In the rows, zero is written as 128.
which system made each run
trace 1, B (8 x 26)
[[138 118  99 138 144 105  97 180  91 138 144 151 139  88 102  54  99 144
  127 187  78 119 140 128 140 117]
 [158  54 142 166 114  96 156  92 140 112 178 127 101  86 159 106 101 155
  143 157 112 121 111 111 173 124]
 [130  65 126 120 109 104 141  79 156  85 160  74 113 157 145 165 152 123
  112  93 175 163  99 134 110 130]
 [101 179 117  96 108 112 124 185 156 100 135 111 123 190  95 191 145 115
  103 118 154 135 128 151  93 142]
 [ 79 176 115  98 150 121 132 197 156 143  95 154 160 167 122  98 114 116
  136 168  83  92 142 101 145 122]
 [117  60 114 135 153 137  97 132 117 153 105 169 130 102 137  53 108 132
  115 171  90 112  87 128 161 104]
 [162  79 137 164 114  83 107  76  92  90 178 164  91 110 156 118 108 131
  109 125 141 161  93 147 145 129]
 [143 129 113 117 115  66 147 116 122  67 192  66 133 149 126 150 139 128
  133 104 156 170 156 116  96 139]]
trace 2, B (8 x 26)
[[140 124 102 124 147 129 109  94 114 218  93  88 147 129 130 125 190 139
  175  98 131 140 121 115  82 121]
 [171 160 149 193  87 161  71 144 144 176  96 141 109 114 115 166 111 135
  109 121 132 136 176 151 131 132]
 [123 160 168 132 141 187 161  91 123  84 106 131 161 108 153 110  91 103
  127 100 132 123 195  96 160 129]
 [125 117 118  85 162 198 161 108  68 136 124 109 130  69  92 120 161 141
  137 109 147 112  96 155  97 131]
 [157 188 143 153 117 106 139 106 109 201 132 166  97 119 142 179 158 152
  176 114 126 114 106 137 116 147]
 [149 142 129 163 125 132  87  95 145 177  82  88 169 146 152 114 138 117
  149  95 128 161 201  90 116 118]
 [149 128 148 148 111 224 114 148 123 112 104 114 125  73  86 138  99 129
   87 124 142 121 174 159 133 128]
 [116 176 169 106 151 171 206  84 100 109 131 167 124  97 154 144 124 125
  156 104 135  93 117 119 151 143]]
trace 3, R (8 x 26)
[[134  39 107 145 102  78  84 129 158 112 155 118  95 154 129 130 129 132
   91 146 139 155  74 152 127 117]
 [121  78 127 140  94  92 115 168 170  79 167 146  86 150 120 147  98 132
   80 167 128 126  88 156 154 127]
 [106  62 114 126 122 114 120 183 164 103 142 143 114 127 114  93  94 136
   94 192  97 103  93 135 164 113]
 [131  31 101 143 128 109  89 144 137 149 135 137 106 110 119  85 122 146
  108 177 106 125  70 146 143 107]
 [146  52 110 159 103  59  82 125 141 125 162 142  92 145 139 121 122 137
  103 157 125 154  75 147 137 118]
 [129  66 119 143  97  79 109 158 164  66 175 125 100 149 123 128  94 129
   81 164 128 143 109 144 149 124]
 [113  49 117 123 115 122 142 173 172  95 157 121 104 118 109 113 102 145
   97 187 110 102  87 142 159 119]
 [109  38 102 125 129 104 103 151 159 149 126 140 108 136 126  97 130 141
  109 176 106 114  55 141 144 109]]
trace 4, H (8 x 26)
[[139 120  94 122 148  78  86  91  75 180 129 140 124 144 138 119 179 131
  150 105 137 162  74 142  82 124]
 [157 171 108 151  94 112  85 200 138 146 137  93 125 134  75 161 127 144
  115 141 127 143 181 150  92 137]
 [126 165 174 157 105 129 166 131 180  96 132 147 132 137 163 143  78 120
  133 138 113 106 185  92 184 135]
 [106  55 125  96 166 150 169  70 118  90 131  98 156 106 155  70 128 118
  135 118 131 129 113  98 144 113]
 [135  91 112 112 131 159 117 123  93 157 131 137  87  97  93 153 166 145
  114 123 152 122  48 187  98 131]
 [121 198 120 134 109  70  88 158 145 163 117 156 120 200 132 176 150 117
  132 116 131 145 124 136 101 137]
 [117 158 122 132 132 133 116 184 150 109 113 106 175 133 114  84  88 118
  122 156  93 125 215  92 145 119]
 [151  92 165 159 132 168 162  77 110 113 138 157 115  59 157  97  90 139
  135 136 117 107 131 118 182 125]]
trace 5, P (8 x 26)
[[131 134 111 107 125  75 166 124 127 165 169 112  98 141 125 177 183 157
  172 125 138 119  67 136  93 142]
 [106 133 105 127 104  95  93 189 203 154 107  95 134 201 113 159 143 123
  113 143 123 134 139 124 110 124]
 [117 128 156 155 107 174  98 160 166  92  95 170 125 133 128 120  67 107
   71 149 119 117 161 136 177 121]
 [113 109 141 103 163 147 158  85  69  60 147 173 135  94 149  77  97 110
  113 124 130 128 104 127 157 125]
 [149  98  88 112 152  81 129 113  61 156 170 109 123  93 112  98 167 157
  164 135 123 142  85 137  89 127]
 [155 159 118 160  91  54 120 161 164 180 156 105 107 156 124 178 149 157
  164 142 117 130 142 121 109 140]
 [109 120 148 138  94 140 138 157 219  85 116  91 136 171 134 158  98 113
   98 133 134 124 176 107 154 127]
 [104  79 148 110 137 211 138 123 128  79 107 154 115  98 117 115  98 113
   74 133 141 106  94 159 159 120]]
trace 6, R (8 x 26)
[[117 118 166 154 134 184 110 100 140 134  76 199 124 117 164 103  88 108
  104 131 114 109 121 125 184 116]
 [137 121 121 121 164 111 119  90  37 100 153 181 133  89 144  63 112 121
  130 129 118 145 103 133 136 125]
 [158 131  89 121 128  54 130 143  82 117 196  79 133 114 100 118 150 153
  155 137 127 158 141 126  84 137]
 [136 110 122 139  90 111 146 153 208 139 141  41 125 156 114 179 148 145
  139 129 141 130 161 112 111 132]
 [ 93 101 160 123 117 193 146 115 204 127  76 133 118 157 149 164 123 110
  100 116 145  99 105 129 160 122]
 [ 94 143 137 102 158 164 116 122  83 119  95 221 120 127 137 101 115 104
  100 132 122 110  70 155 149 123]
 [150 164  98 137 146  81  84 158  46 143 153 169 134 101 104  79 119 139
  137 154  98 144 135 141 110 129]
 [180 113 114 174 101  78 114 132 139 148 168  63 135 107 122 121 125 155
  156 140 116 153 193 103 116 129]]
trace 7, T (8 x 26)
[[153  74 105 168 122  55  73 100 136 182 130 125 126 148 160  94 142 138
  148 138 109 160 110 110 127 113]
 [143  96 131 146 106 137  98 122 143  54 140  81 147 134 123 117  94 106
   79 111 152 174 191 124 130 122]
 [120 175 163 108 121 154 193 134 111  58 166 162 101 107 120 174 105 126
  115 123 148 103 119 151 147 151]
 [ 78 133 113  73 167 130 178 137 136 171 106 142 139 145 135 115 165 134
  168 144 105  81  67 110 125 125]
 [145  99 102 159 111 131  61 154 164 218  82  99 128 141 109 133 154 143
  128 138 117 137 132 136 103 115]
 [164 134 131 177 106  81  58 115  95  92 150 165 119 136 143 111  89 113
   94 123 132 181 158 140 137 126]
 [114 132 138  95 152 159 184 123  93  38 160 114 155  90 120  91  94 117
  119 129 130 121 162 113 144 131]
 [124 117 139 107 125 162 205 129 151 157 142 109  95  94 114 176 159 163
  163 137 133  74  81 139 128 140]]
trace 8, H (8 x 26)
[[123 118 107 138 121  90  55 112 138 182  93 145 121 192 145 144 166 112
  117 106 140 164  87 143  98 121]
 [134 175 115 138 113 129  71 194 117  92 123 127 148 141  89 117  92 111
   84 140 123 154 195 142 115 129]
 [138 167 166 145 130 120 182 120 110  89 163 174 123  89 153 111  77 135
  149 150 102 100 158 103 181 138]
 [136  57 110 114 150 100 170  71 119 141 158  76 135 104 152  97 161 149
  174 125 126 131  99  98 121 120]
 [138  77 113 131  98 155 105 147 161 159 122  88  90 129  88 183 161 146
  100 126 157 130  84 175  97 128]
 [ 95 183 145 127 110 110  99 153 169 107 100 176 125 209 145 168 113  93
   91 116 138 136 129 135 138 132]
 [ 98 147 113  99 168 132 126 157  95  89 118 146 178 122 124  46  93 108
  121 153  92 124 166 100 146 115]
 [170 102 134 158 136 134 140 100  74 164 152 158 102  46 128  98 120 163
  157 151 106 109 104 137 147 129]]
trace 9, T (8 x 26)
[[138 122 167 139 104 109 197  95 141  78 185 148  84 113 156 173 109 140
  136 129 142 110 101 129 166 146]
 [ 61 104 118  65 157 144 164 123 173 123  94 113 147 184 144 128 159 108
  129 119 135 107  77 110 126 118]
 [131 164 117 140 106 160  70 182 150 190  80 131 117 150  86 172 148 132
  105 128 132 126 132 165  97 130]
 [147 168 121 157 139  74  72 133  67 134 137 201 133 126 143  80  99 119
  128 145  97 152 140 127 137 126]
 [142  84 123 125 150 166 153 115 102  96 142  82 161  62 117  61 104 137
  133 141 115 126 176 103 140 117]
 [157  86 148 142  99 134 180  92 143 123 174 101  76  93 128 188 146 159
  140 118 157 116  88 149 131 144]
 [ 82 124 111  86 136  69 137 120 165 111 130 120 137 215 156 148 160 105
  130 112 141 143  84 112 112 126]
 [107 180 126 127 114 167  95 202 171 140  79 120 149 161  93 146 113 114
   99 138 120 118 182 132 122 126]]
trace 10, Y (8 x 26)
[[126 125 150 148 123 187 119 160 135 156  96 193 100  89 115 122  95 138
  107 167 102  81 104 155 171 125]
 [144 142 126 146 147  60  99  70  67 125 147 181 135 138 176  88 124 114
  146 110 121 166 117 113 131 125]
 [157 105 100 118 125 159 111 127  99 127 138  46 140  95  78 136 158 139
  119 100 161 160 157 150  72 129]
 [141 155 150 152  86 100 175 174 189 129 166 118  97 129 123 183 110 156
  146 163 114  91 147 120 154 145]
 [ 75 104 133  91 163 130 161  86 161 113  96 126 166 173 180  93 135  98
  142 114 121 120 113  79 151 114]
 [122 102 125 126 131 197  83 136 107 158  84 165 102 106  98 135 139 125
   84 125 143 119  72 185 116 123]
 [152 196 123 151 116  45  93 150  85 113 169 179 118 149 131 132 109 125
  130 138 114 156 146 135 122 140]
 [134 115 108 112 148 149 141 126 116 109 129  45 182 102 110  82 131 128
  144 118 127 145 201  93 106 119]]
trace 11, Y (8 x 26)
[[109 116 174 142 123 181 167  96 196 128  86 129 137 134 172 136 105 115
  130 119 125  97 152  92 181 122]
 [111 137 155 114 148 172 135  69  90 131 100 197 106 124 154 144 141 110
  118  92 153 122  63 154 136 130]
 [136 201 101 108 142 101  94 149  56 154 133 153 128 138  97 144 162 127
  137 109 137 150 115 160  72 142]
 [148 179 111 146 119 113 111 180 142 164 121  79 162 128  99 121 126 142
  154 141 103 133 216 100 107 130]
 [143 109 169 172 110 169 155  94 187 145 102 109 136 107 165 129 100 132
  144 125 118 109 181  87 177 122]
 [124 119 166 126 133 163 159  44 118 119 117 165 103 126 171 164 141 115
  127  80 163 126  77 140 143 135]
 [112 191 111  84 142 122 125 142  78 139 129 147 121 154 100 170 175 122
  132  99 152 136  87 164  73 144]
 [121 199 104 123 131 111 105 204 138 171 106 115 160 148  95 120 132 134
  148 150  94 118 185 111 105 129]]
trace 12, P (8 x 26)
[[130 136 137 105 128 184 205 138 151 133 136  59 135  86  99 160 146 154
  159 125 136  90 155 115 119 139]
 [ 90 111 137 107 138 167 154 113 179 190  74 139 118 154 146 157 166 129
  144 121 130  87  68 126 135 123]
 [106 132 119 129 135 128  48 111 127 147  68 168 140 190 148 119 139  88
   91  98 141 165 108 141 115 115]
 [154 186 128 148 131 143  74 140  62 104 123 155 150 104 107  98  95 111
  103 115 127 162 194 140 118 130]
 [148 168 142 126 148 142 193 112  88 122 156 112 150  66 130 102 116 147
  181 131 108 107 180  93 139 139]
 [135  80 126 126 133 132 175  79 163 186 124  70 129 115 151 139 174 154
  182 115 131 111 106  98 121 124]
 [129 119 133 144  97 139  91 108 173 171  90 118 103 177 134 197 165 120
  110  91 165 147 100 154 104 129]
 [102 197 135 109 126 168  92 164 122  91  90 153 146 168 106 149 113  90
   78 103 148 143 161 150 114 133]]

runs to name
trace 13 (2 x 26)
[[110 146 108 102 124 171 128 217 156 118 115  82 149 123  64 128 119 134
  106 157 117 107 171 137 112 128]
 [ 96 127 155 121 141 157 174 138 156 143 107 189 112 116 151 120 104 134
  138 165  94  65  87 118 185 126]]
 => B
trace 14 (2 x 26)
[[132 134 126 108 149 180 158 164  79  88 148 127 140  55  84  86  95 141
  119 157 111 103 154 138 137 130]
 [137 109 102 124 149  92 151 117 122 210 135 100 136 108 135 104 172 163
  197 146  98 108 106 100 111 123]]
 => R
trace 15 (2 x 26)
[[135 141 149 117 118 211 162 113 134 155 105 104 107  98 102 193 159 141
  130  95 163 103 113 158 106 141]
 [ 75 187 125  79 157 154 136 134 133 161  70 157 148 180 135 147 163 104
  139 102 133 109  97 126 109 129]]
 => P
trace 16 (2 x 26)
[[116 188 116 113 156 176 117 180 105 182  80 141 160 104  93  97 129 133
  146 147  95  97 161 123 118 125]
 [134 144 154 161 144 125 134  74 135 179  92 160 151 125 190  93 119 123
  173 120  98 118 154  77 166 119]]
 => P
trace 17 (2 x 26)
[[131 143 138 128 138 213 152 157 124 179  92 134 126  64  93 124 125 152
  141 150 107  74 137 139 139 129]
 [101 145 147 119 154 110 152  64 133 163  98 173 137 165 195 122 149 112
  169 104 120 118  92  93 148 125]]
 => P
trace 18 (2 x 26)
[[ 99 180 143  79 161 123 207  89 104 119 138 144 138 138 158 145 155 121
  174  99 135 106 102 105 124 141]
 [135 124  86 121 142 121  81 140 112 220  93 101 141 137 104 121 183 142
  152 122 123 140 110 137  75 121]]
 => B
trace 19 (2 x 26)
[[151 165 144 160 146 170  90 110  67 156  93 191 139  80 134  84  99 122
  127 125 108 129 158 133 146 123]
 [176 121 142 154 140 146 147  66  60 123 156 121 132  49 138  97 118 144
  156 108 132 140 159 120 132 132]]
 => B
trace 20 (2 x 26)
[[162 135 146 185  74  94 129 165 193 151 150 111 101 130 128 172 105 155
  138 158 112 115 168 118 151 136]
 [108  71 146 133 119 124 149  95 191  65 131  98 145 159 171 114  98 106
  106 122 137 139 148  91 168 116]]
 => H
trace 21 (2 x 26)
[[163 106 144 171 134 108 112  80  75 109 154 173 124  81 161  72  87 130
  131 137 110 146 142 118 165 123]
 [165  79 112 126 129 116 145  75  82 111 178  71 118  88 119 133 158 147
  141  98 162 162 113 140  89 133]]
 => Y
trace 22 (2 x 26)
[[147 183 126 123 143 125  94  88  42 133 127 168 124 125 127 140 151 112
  127  78 156 165 115 157  88 139]
 [155 200 112 127 120 121 130 172 104 151 144  80 142 111  80 154 147 148
  158 121 129 134 191 129  81 144]]
 => Y
trace 23 (2 x 26)
[[128  62 157 154 107 173 115 106 157 101 117 166  87 112 141 140  96 122
   76 136 143 118  84 160 171 121]
 [116 146 120  97 145  77 132 113  62  61 178 177 115 142 135 121 124 111
  111 119 143 152  81 151 118 138]]
 => Y
trace 24 (2 x 26)
[[105 133 125 111 164  90 122 111  80  77 142 188 151 138 161  56  95 102
  122 143 105 139 117 109 157 120]
 [159 101  88 117 135 116 119 151  68 109 178  77 131  73  74 100 138 153
  127 142 131 150 140 149  88 129]]
 => R
trace 25 (2 x 26)
[[ 99 167 155 106 151 194 192 129 149 160  87 141 146 108 139 130 129 133
  164 131 109  69 138 101 155 130]
 [128 146 140 146 145 139 102  80 109 212  75 192 120 135 166 126 154 124
  154 108 120 119  86 129 133 124]]
 => Y
trace 26 (2 x 26)
[[180 145 116 149 105 137 127 148 103 136 162  62 124  78  77 155 138 158
  140 121 144 143 184 143  87 142]
 [122 141 154 139 112 113 185 107 203 159 122  96 130 157 169 168 143 137
  175 120 125 103 148  81 149 134]]
 => R
trace 27 (2 x 26)
[[136 136 103 117 111  92 113 189 115  57 180  91 135 133  82 125 105 128
   94 148 132 155 168 142 107 134]
 [124 122 137 128 121 141 184 184 150 115 162 134 109  82 105 125  95 160
  137 189  94  71 126 127 167 134]]
 => P
